Two rows play each game, the first against the second. How much does the first row win by? 20 is about a draw, 40 a big win and 0 a big loss. Wins can go round in a circle: one row can beat a second, the second a third and the third the first. Each row has two weighted sums of its numbers, A and B, taken from their middle values. A row wins by its A times the other's B, less its B times the other's A.
[ 29 -18  -5 -30  -9  48  33  -9  23  11   9 -23  20  78  -1  14]
[-16  -2  10   8   9  -6   5   0  19  17  25  23  40 -21  24 -33]: 23
[-27  -3  -3  43  29 -18  12 -44 -24   3  24  19  30   6  25  -7]
[ -9 -19  46 -30 -16  50  35  -3 -38 -18 -47 -56 -30 -27  -4  15]: 19
[ 11 -12  47 -17 -19  45  17  -3 -31 -17 -36 -53 -18 -22  -8  15]
[-25 -18 -13  18  10   3   9   5  15  15  15  19  29 -31  27 -12]: 20
[-17  -3  -3   6 -12   0  14  20  31  14  21  18  34 -20  33 -39]
[ 47  30  -7   0  -8 -40 -53  26 -45 -45 -14  -2 -14  38 -44  29]: 21
[ 50  36  -5  17 -20 -30 -49  41 -30 -24  -9   8 -15  35 -43  49]
[ 47  25  -8  19  -9 -24 -52  32 -40 -31 -13   1 -10  24 -50  40]: 20
[ 49  10 -48  58  -3  11 -49  49 -36 -15  26  11  13  20 -63  48]
[-10  21 -56 -18  16 -11 -31 -37  60  93 -29   3 -72  26  32 -51]: 21
[ 50  23 -33  57 -12 -14 -61  52 -29 -25   2   6  -8  15 -57  43]
[ 48  32 -38  54 -22 -27 -70  51 -18 -40   4   8  -9  18 -56  38]: 23
[-14  -3  21   7  -8 -17   6  -7   1  31  18  31  26 -33  22 -21]
[-24  28 -61 -68  24  39  -9 -52  28  28 -33  -8 -51  22  37 -52]: 13
[-13 -13  19  13   2   0  21  -2  12  11  17  17  31 -21  29 -34]
[ 50  26 -30  34 -17 -36 -63  55 -18 -46 -10   9 -10  13 -56  38]: 20
[-24  -4 -11  13   7 -40  -4  28  47   9  34  28  27 -18  19 -15]
[-28 -14  31 -21 -19  23  34  36 -34  -3 -26 -43 -24 -28   0  15]: 21
[ 61  19  -7 -56  10  32   6 -49   6   9  71  19 -22  75 -40  54]
[-29  -4  -2  12   3 -38  -1  11  34  21  35  34  40 -11  13 -10]: 34
[ 48  35 -10  13  20 -23 -57   8 -29 -23  -4   6  11  24 -65  35]
[-24  -1  -7  10   6 -35  -4  19  41  10  35  24  31 -17  22 -15]: 25
[-38   6   7  53  18 -45 -38  28  51  39  20  13  20   4  10  -6]
[ -9  -5  -4   8   5  -2   8  25  26   3  15  14  30 -30  31 -41]: 17
[ -8 -13 -43   9  15 -25  -3  61  54 -23  35   7  23 -19  32 -18]
[-35  -1 -22  56 -10 -16  10 -26 -34 -17  26  21   9 -16  38 -37]: 14
[ 54  20  -2 -19 -12 -38 -36  17 -36  -5 -18   3  -8  37 -47  36]
[ -8 -13  28  19   2  -7  13  -1   2  19  14  21  25 -23  24 -33]: 20
[-24  -3 -11  54  14 -13   6 -46 -31   3  16  18  16   0  24 -24]
[ -6 -16  49 -20 -10  42  27 -12 -28 -26 -38 -57 -18 -16  -7  16]: 19
[-13  33 -68 -30  19  -6 -14 -46  49  66 -53  -9 -63  32  29 -47]
[-28  -7  26  29  11 -32   0  -5   1  19  44  28  27 -15  25 -15]: 22
[-11  -5  -2   6   6 -10   0  19  30   3  25  14  27 -28  30 -34]
[-18 -11  51 -23  -9  49  38   9 -45 -18 -54 -61 -30 -26  -3  16]: 20
[-13  -4  25 -21  -3  10   8  -7 -28 -21 -13 -54  -7 -28  -8  18]
[ 52  28  -8  19 -14 -33 -53  39 -33 -29 -15   6 -14  28 -51  46]: 16
[-27 -36   0  29  20 -41   2  31  10  -5  52  46  23  -3  34 -16]
[-22  -6   4  31  29 -32  19 -48 -30  -5  10  18  12  -4  26 -18]: 26
[-28  -1  -6  42   7  -8  -2 -47 -25  -2   7  13  20  -5  22 -20]
[-29 -21  11  10  -1 -11  23  -9   7  34  16  35  19  -9  17 -10]: 20
[-26 -14  35  27   6 -25  22   3 -14   9  42  27  32 -15  38 -36]
[ 32 -18  -3 -24  -5  43  29  -8  27  18   6 -21  19  79  -2  16]: 30
[-11  17  -2  -9 -10 -32   0  24  41   4  32  27  11  -8  30 -52]
[ 74  17 -30 -74  -7  24 -23 -85   0   5  66  30 -25  65 -47  32]: 30
[-29 -23  27  13   9 -15  25 -24   0  20  19  27  32 -10  22  -9]
[-28  -7  20  31   1 -13  24 -51 -15 -16   3  17   1 -22  30 -45]: 9
[-29  -7 -29  16   7 -40  -5  32  56  21  24  24  28 -13  11   3]
[ -7 -10  -4   6  12   7  13  13  22 -10  11   4  37 -26  26 -42]: 15
[ -5   7  -5  16  10 -35  -9  38  60  -5  38  22   3 -24  24 -31]
[ 50  17 -18  14 -12 -26 -47  38 -27 -27 -13   6  -6  27 -56  39]: 20
[-29   3 -16  42   0 -14  -4 -39 -33  -4   6  18   6 -16  23 -23]
[ 34  19  31 -61 -16 -10 -25  10 -16 -40  55 -15 -37  90 -18  26]: 38
[  4   2  45 -28 -18  32  23 -17 -32 -15 -20 -57 -20 -13   0  29]
[ 51  14 -28  36  -8  -5 -39  35 -40 -38  10  10   6  23 -57  43]: 25
[-11   2 -32   5   7 -11  -6  46  48  -5  23   0  19 -27  28 -32]
[-13 -10  10  11   6   0  13  11  16   8  15  12  28 -24  26 -40]: 25
[ 55  27 -14  32 -18 -32 -69  28 -39 -45  -3   4 -15  14 -44  37]
[ 46  27 -13  38 -10 -24 -64  41 -39 -39 -13   1 -13  20 -50  41]: 14
[-15 -10  18  13   0  -5  13  -2   8  18  19  24  35 -17  27 -30]
[ 45  25 -26  60  -7 -13 -64  51 -34 -23  -6   6  -8  14 -53  42]: 26
[-23 -49  50  -3  15  69  43  32 -54   6 -17 -35 -41 -32   7  35]
[ 59   5 -23 -53  19  51   5 -51  -1   1  67  20  -8  65 -51  41]: 32
[ -7 -13  37 -23  -7  38  21 -11 -32 -24 -26 -64 -16 -22  -8  23]
[ 55  51 -71  15  -8 -39 -47 -54  49 -10 -44  32 -93  62 -61  46]: 18
[ 58  24 -36 -52   4  11 -21 -48  20  -7  38  31 -41  67 -49  38]
[ 60  58 -57 -31 -18 -50 -60 -48  54 -37 -13  31 -74  72 -59  36]: 16
[-20   7  34  14   3 -18 -11   1  13  29  47  14  32  -8  34 -31]
[ 60  54 -77 -32  -5 -53 -66 -29  43 -48 -26  39 -90  81 -58  37]: 19
[-18 -15 -15   3  17  -2   8  29  36 -10   3   9  20 -16  30 -47]
[-15  -6 -28   2  -1   5  11  33  38   4   7  -1  34 -25  26 -42]: 16
[ -3 -21  58   2  -9  48  18   5 -27  -6 -58 -65 -32  -4 -12  21]
[-17 -17  32 -23  -4  46  41   9 -43 -15 -43 -49 -23 -20 -10  23]: 17
[ 31  22  45 -47 -24 -31 -20  -7  -9 -29  39  -9 -46  77 -15  26]
[ 51  46 -71  50  -9 -24 -37 -39  47   0 -44  31 -97  52 -58  45]: 12
[-28 -10  22  14   3 -29   8  -9   9  21  36  31  46 -17  23 -22]
[-18 -12 -12   8   2   6  13  12  29   8   8  10  23 -29  31 -34]: 19
[-25 -14  10  12  -1  -8  17  -6  10  28  12  28  25 -12  22 -17]
[-18 -14  65 -15  -5  57  40  20 -51  -4 -62 -64 -41 -12 -10  13]: 19
[-20  15  26  27   0  -9  10 -57 -21   8   4  15  10   9  33  -5]
[-20  -6 -15   9   6 -18  -2  33  45   9  26  15  31 -24  25 -20]: 20
[-20 -18  40  24   9  -7  34 -32 -11  13  22  27  27 -13  25 -29]
[-17 -19  55 -28   2  38  36  -4 -23 -25 -57 -51 -20 -30  -1  12]: 26
[-15  -4  16  13   2 -10   6  10  16   9  24  24  21 -27  33 -45]
[ 47  40 -18  34  -8 -27 -57  47 -27 -33  -8   4 -26  22 -37  50]: 16
[ 56  15 -25  20 -12 -21 -39  39 -30 -32   3  11  -1  23 -58  43]
[ 15 -38 -10  -5  17  38  32  14  20  32  31 -19  24  74   8  24]: 24
[ 55  34 -13   0 -26 -62 -60  43 -16  -6 -39   0 -32   8 -59  53]
[ 46  24  -9   7 -10 -44 -62  37 -28 -29 -24  -1 -17  22 -47  45]: 21
[-24   3  28  22   6 -43  -7   1  22  13  45  31  19 -18  24 -22]
[ 52  35 -10  14 -17 -52 -67  40 -23 -24 -32  -1 -30  14 -56  50]: 22
[ 65  -2 -20 -62  21  39  17 -44 -21   7  56  18   6  65 -56  43]
[-19   0  38  27   2 -34   7   0  11  11  52  38  14 -23  32 -35]: 6
[-46 -13 -32  20  -1 -27   1   7  53  24  26  23  24 -34  19   5]
[-15  35 -65 -31  15  -7 -20 -52  49  68 -47 -16 -64  31  33 -50]: 18
[ 46  29   0   2 -17 -52 -52  42 -26 -23 -22   2 -16  17 -39  33]
[ -6 -16  42 -26 -23  63  39   0 -42 -13 -45 -56 -35 -25  -3  20]: 24
[-11  28 -67 -38  23   3 -11 -62  47  39 -59 -18 -40  36  27 -38]
[-31   1 -19  55   6  -9  -4 -43 -29  -6  13  15  21   0  22 -12]: 15
[-31 -10  41 -19   4  19  21  20 -51  -9 -45 -51 -24 -21  -8  18]
[ 44   6 -42  60  -4   1 -47  58 -48 -26  30  11   6  19 -51  41]: 17
[-15  -1 -21   3  -4  -4   9  32  46  17  19  13  29 -23  28 -25]
[ -8  40 -61  -5  10 -38 -23 -49  41  90 -24 -23 -71  41  30 -42]: 22
[-28  -7  -7   7   1 -11  16  21  24  19   9  17  37 -21  25 -33]
[-11 -17  26 -15  -5  61  42  12 -52 -21 -45 -50 -36 -25 -12  26]: 17
[-17 -14  50 -21 -10  46  33   9 -45 -13 -52 -59 -25 -25  -5  17]
[ -9 -14  41 -21  -6  39  34  -5 -35 -21 -36 -62 -24 -20  -9  22]: 20
[-21 -20   5  12   5   0  29  -2  20  14   8  14  29 -14  22 -18]
[-10  -9 -27   7   6   4   5  38  36   4  13  10  34 -27  26 -26]: 19
[ 52  28   1   3 -13 -55 -56  23 -20 -21 -32  -5 -20  30 -51  40]
[-21  -8  13  15   4 -20   5   6  18  19  22  31  32 -18  28 -27]: 17
[-23  33 -75 -58  15  17 -25 -59  41  45 -56 -12 -64  22  34 -56]
[-23 -17  45 -22   7  33  46  15 -33 -37 -59 -52 -12 -34   4   9]: 25
[ -9  -8  28 -18  -7  23  14  -9 -27 -25 -15 -61  -9 -22  -5  22]
[ 51  19 -37 -70   3  26 -20 -64  15  27  41  26 -43  47 -57  64]: 27
[-24   1 -17  44  -7 -19   3 -26 -35  -9  22  28   3 -19  28 -30]
[ -2 -10  42 -25 -15  46  28 -12 -37 -22 -30 -61 -25 -22  -5  21]: 12
[-21  -8  14  13  -6 -27   2  -4  17  21  37  33  37 -18  24 -22]
[-19 -18  52 -16  -6  24  18   1 -28 -27 -45 -63  -6 -22  -5  14]: 20
[-14  -6  30 -17  -7  13  10  -3 -29 -20 -15 -55  -8 -23  -6  23]
[-19  34 -70 -39  16   8 -21 -50  41  57 -57 -15 -63  29  33 -55]: 24
[ -4  -5  -9   5  -4   1  -3  23  32  22   5  13  35 -22  28 -31]
[ 63  49 -57 -31  -8 -52 -56 -33  51 -40 -12  41 -78  64 -56  42]: 18
[ 49  29 -13  50  -4 -27 -72  46 -35 -34 -14   1 -19  21 -57  43]
[-13   1  21   8  -3  -7  -7   1  16  28  35  12  37 -15  32 -35]: 16
[-14 -19  39 -22 -11  44  30   5 -43 -16 -42 -64 -24 -26  -5  16]
[-25  -5  22  17  -7 -21  12   1  12  29  39  40  35 -13  27 -25]: 19
[-28 -10 -10  13   5 -13   2   5  26  15  20  23  34 -17  19 -12]
[-36 -12  -7  42  13  -3  19 -29 -32 -13  -4  23  24 -15  30 -37]: 18
[-20 -31  39 -14   7  49  39   8 -45 -12 -29 -56 -27 -24  -5  27]
[-22 -17  47 -23   4  37  40   7 -34 -29 -48 -58  -7 -28   0  10]: 23
[ 55  29 -38  59 -17 -28 -53  68 -31 -21  19  20 -14   2 -65  46]
[-15  -6  -5   3   5 -48   2  -9  16  25  28  21  21   8   9  -2]: 21
[ 50  26 -37  58 -14 -22 -63  54 -24 -34  -2   7 -10  15 -59  44]
[ -7 -17  46 -24 -13  42  34  -3 -36 -19 -40 -60 -28 -24  -3  22]: 22
[ 61  57 -64 -30  -4 -54 -73 -42  51 -31 -24  21 -83  77 -59  43]
[-18  -9  21  14  -1 -11   9  -5   4  25  22  32  36 -15  26 -29]: 22
[ 87  34 -29 -58   5  36 -63 -48  17  33  25  29 -22  77 -55  35]
[ -7 -15  37 -20  -7  45  31   2 -39 -18 -41 -60 -11 -24  -5  13]: 19
[-24 -12 -48   0  -1  -8   3  40  49  12   7   7  23 -19  17  -8]
[ 46  31 -21  56 -12 -23 -73  55 -32 -31 -12   4 -20  12 -53  41]: 18
[ 60  13 -15 -65  14  46  -5 -60   5   9  64  20 -15  69 -48  41]
[ 35 -17  -9 -46 -14  39  20 -10  26  19   1 -20  12  61   0  -2]: 32
[ 48  29 -10  26 -16 -40 -65  46 -24 -34 -22   1 -21  22 -51  41]
[ 12 -46  54 -37 -33  70  50 -31 -27 -24 -75 -38  13 -27 -14   6]: 7
[ -9 -20  52 -28  -9  46  42   0 -41 -21 -50 -60 -33 -23  -3  20]
[-25 -15  41 -22  -8  31  29  13 -43 -16 -42 -59 -20 -28  -4  19]: 20
[-12 -22  27 -19   0  28  28   9 -40 -32 -27 -52 -21 -15  -8  24]
[ 49  19 -34  40  -9 -21 -49  46 -24 -43  -2  10  -5  20 -59  46]: 14
[-20 -15 -11   4  -8  -7  13  15  19  26  17  28  21 -18  21 -15]
[-11  12 -24  60  17 -38  -4 -25  -9  -9  16  48  11   5  10   4]: 20
[ 57  52 -74  -3  -2 -36 -58 -51  55 -26 -43  28 -91  66 -63  43]
[-25   7  51 -38 -13  25  39  22 -53 -19 -61 -57 -32 -10  -4   8]: 19
[ -6  -6  63 -24  -5  49  20 -17 -15 -24 -28 -66 -17 -12  -1  17]
[ 49  16 -40  47 -16  -5 -39  46 -32 -34  19  11   3  15 -57  39]: 29
[-11  -4  16  31  17 -21 -13  26  26   7  25  21   8 -20  29 -38]
[ 51  31 -28  29 -18 -39 -63  55 -18 -39 -18   3 -18  21 -61  41]: 20
[-30 -20  -1  -5  10  -4  19  10  27  24  -2  18  21 -12  26 -18]
[ 29 -17   0 -40  -3  39  43 -14  32   5   6 -23  19  73   0  19]: 14
[-21 -10 -14   8   1  -5   8  11  27  23  17  20  28 -20  24 -16]
[-12  -6  32  19   0 -16   5  -6  -1  13  33  32  24 -18  31 -38]: 19
[-27 -12  35 -24 -10  34  30  26 -40  -6 -46 -51 -24 -25  -3  20]
[-27  -8  -7  41  15 -16  27 -60 -31  -2  18  28   4 -14  33 -37]: 23
[-14  -6 -27   4  -4  -2  12  33  39   9  21  12  30 -20  32 -23]
[ 64   5 -16 -69  18  56   4 -55  -4  16  66  21  -2  66 -52  42]: 33
[-23 -11   9  11  -5 -10  11  -4   7  29  19  32  25 -13  23 -18]
[-12  -4  32 -18  -1  21  15 -10 -26 -24 -16 -58  -7 -20 -11  23]: 21
[-24 -12  -2  11  -1 -14   8   6  19  25  18  29  30 -13  22 -16]
[ 25 -13 -16 -30  -6  42  42 -13  25  14   1 -24  31  73   4  10]: 14
[ 45  25   7 -15 -13 -49 -38  22 -36   1 -20   0 -13  32 -49  36]
[-19   1  -2   4   2 -25  -4  16  29   1  28  18  30 -14  23 -31]: 18
[ 71  22  -8  10 -16 -32 -74  36 -28  -7 -28   7   5  31 -55  36]
[-12 -12  26 -21  -8  33  28   2 -43 -16 -28 -52 -19 -24  -9  23]: 24
[ -8   0  57 -48 -29  71  27   3 -50 -20 -51 -49 -54 -17  -4   5]
[ -4  -5  41 -16  -5  30  18 -22 -14 -35 -18 -57  -5 -19  -6  19]: 17
[-23  -5  -6   8  -5 -18   9  17  24  23  22  22  27 -33  21 -15]
[-24  -8  -7  10  -1 -22  -2  12  32  24  20  27  34 -15  18 -12]: 17
[-12 -11  21  15   2  -3  16  -2   9  16  18  22  36 -17  27 -30]
[-39 -18  25  -9 -15  26  43  50 -55 -24 -17 -44 -17 -46  13  11]: 17
[-19 -20  33 -20   9  10  27  14 -21 -22 -42 -41  -5 -22   2  13]
[-26 -22   4   8  23  11  60  28   5  10 -20  12  49 -42  27 -33]: 17
[ 63  25  -9 -54  16   5 -40 -30  31  20  32  19 -44  85 -49  47]
[-15 -16  16  14   8  -9  20   4  18  19   2  31  35 -14  32 -30]: 30
[-19   1  47  25   3 -40  -6 -11   7  15  47  28  12 -17  28 -37]
[-15 -16 -17  11  -1 -33   7   2  31  40  18  30  11  -1   4  11]: 20
[-28 -19  48  12  10 -32  34 -37  -8   9  13  32  30   0  22 -21]
[ 53  19 -37  34 -16 -27 -56  52 -36 -28  -4   8 -21  -1 -62  59]: 21
[-29 -16  -2  10  -1  -9  15 -12  12  23  10  30  22 -10  15  -8]
[-17 -10  16  12   4  -9   9  -5   5  17  17  28  35 -14  26 -28]: 19
[  1 -19  47 -27 -23  64  41  -2 -37 -11 -50 -55 -30 -20  -8  16]
[-21 -11  29  21  12 -40   8 -27   1  43  41  19  35  -1  11  -1]: 18
[-13 -18  31 -29 -14  52  36   3 -50 -10 -39 -57 -24 -21 -13  21]
[ -4  -2 -17   7   4  -6  -7  42  44  10   8  13  44 -24  26 -34]: 20
[-34  -5   8  20   1 -10   9 -10   7  34  25  23  29 -11  21 -20]
[-23  -9  -1  11   0 -17   5  10  24  20  21  25  34 -16  22 -18]: 20
[-13 -19  22 -22 -21  51  33   1 -43  -2 -37 -54 -34 -34  -6  28]
[ 27 -16  -9 -23  -6  36  37  -5  22  18  10 -24  26  75  -4  10]: 25
[ -9 -14  -5   9  15  -6   1  24  22  -8   5  20  16 -13  35 -54]
[-25  -5  12  33  15  -8  12 -50 -13  -6  16  13  37 -13  23 -25]: 23
[ -6  34 -63 -43  10 -12 -25 -59  45  59 -54 -16 -57  29  25 -29]
[ 17 -14  -9 -28 -13  39  34 -10  19  14  12 -30  24  76  -5   9]: 17
[ -9  -7   1   9  -2   2   9  17  22   9  15  13  34 -26  28 -35]
[-11 -19  32 -20  -3  53  42  26 -41 -19 -45 -62 -39 -25   0  28]: 20
[ 51  29 -29  57   3 -17 -77  49 -41 -45  -4  -4  -7  23 -59  42]
[ 45  13 -33  56   9 -20 -63  54 -34 -43   8   7  -6  19 -61  47]: 23
[ 47  16 -38  59  -8   9 -47  44 -43 -18  20  11   6  16 -59  44]
[-12  -2 -30   5   1 -15 -16  16  38  41   9  30  30  -4   9  -9]: 9
[-11 -13 -17   4  13  -2  18  31  30  -8  10  14  18 -24  31 -48]
[-12   4  13  15   0 -45 -15   3  38   1  59  28  15 -28  29 -33]: 8
[-10 -11  51 -22  -9  38  23 -10 -24 -26 -31 -61 -18 -20  -3  19]
[-10  -3 -24   4   3  -9  -2  38  52  -1  19   4  28 -25  28 -33]: 22
[-20  -9  19  12  -1  -6  11   0   4  19  23  26  37 -19  25 -33]
[-13  -4  38   2   4 -15  35  -2   3  30   7  28  28  -1  34 -11]: 23
[ 49  24 -37  57 -15 -20 -61  57 -21 -31  -1   8 -10  14 -58  43]
[ -2 -10  36 -29 -20  45  26  -7 -36  -8 -37 -65 -25 -32 -10  27]: 20
[-33  -4 -14  51  21 -15 -17 -32 -26  -7  15  16  32   4  20   3]
[ 56  23 -30  25 -21 -36 -61  43 -11 -30 -19  11 -13  11 -57  35]: 20
[ -5 -16  61 -27  -9  65  41 -17 -28 -30 -55 -48 -30 -18  -6  19]
[-34 -21  11  15  -5 -14  27 -11   3  29  24  34  21 -12  24  -6]: 20
[-16 -15   9  13  -2  -2  12   4  11  24  14  25  30 -13  22 -28]
[-24 -11  11  18   4 -25  10 -16  22  -1  27  29  46 -17  22 -24]: 20
[ 51  30 -24  29 -16 -38 -65  48 -14 -33 -19   3 -19  20 -54  43]
[-27   1  -1  48   5 -12  -6 -46 -19  -1  -1  10  11  -4  21 -19]: 23
[ 66  13 -24 -63  12  35 -16 -56   5  13  46  25 -28  79 -57  40]
[ -7 -17  62 -29 -20  68  40  -1 -39 -14 -64 -49 -29 -22  -5  16]: 37
[ -4 -14  17   5  -7   5   9  -1  18  21   7  30  37 -15  22 -35]
[ 49  28 -12  20 -16 -39 -57  41 -24 -30 -18   3 -17  22 -53  41]: 27
[ -8  -5 -35   2   3   3   8  35  52 -10   9  -2  39 -23  26 -31]
[ 52  24 -13   4 -10 -40 -51  37 -25 -28 -14   4  -3  15 -48  40]: 19
[ 54  25 -25  28  -7 -40 -61  47 -25 -41 -12   0 -19  25 -51  49]
[ -9  -9 -27   0   5   9  10  35  44  -2   2   1  31 -23  29 -38]: 22
[  5  -6 -27  -8 -10   5  -3  42  55   4  12  11  39 -20  23 -39]
[-19 -21  36 -17  -1  46  34  18 -54 -18 -51 -58 -27 -31  -3  19]: 20
[-16 -17  44 -28  -7  45  31   5 -40 -23 -49 -59 -29 -27  -3  26]
[ 50  25   2  -1 -13 -42 -51  27 -31 -12 -26  -1 -18  30 -47  40]: 18
[-11   5  31  51   4 -38 -39  31  38  44   6  15  -3 -16  15 -21]
[-18 -20  25 -26 -15  32  26  20 -39  -4 -36 -47 -21 -24  -6  16]: 27
[-37   1 -19  49  -5 -17   1 -40 -34  -8  11  19   6 -11  28 -28]
[-29  -3   6  38  -1 -13  10 -58 -19 -16   2  15   3 -17  30 -37]: 25
[  1  -9  77 -26 -27  96  28  -8 -38 -28 -41 -36 -50 -21   1  15]
[-17  -1 -31   3   4 -13  -3  41  51   1  22   6  32 -27  25 -24]: 22
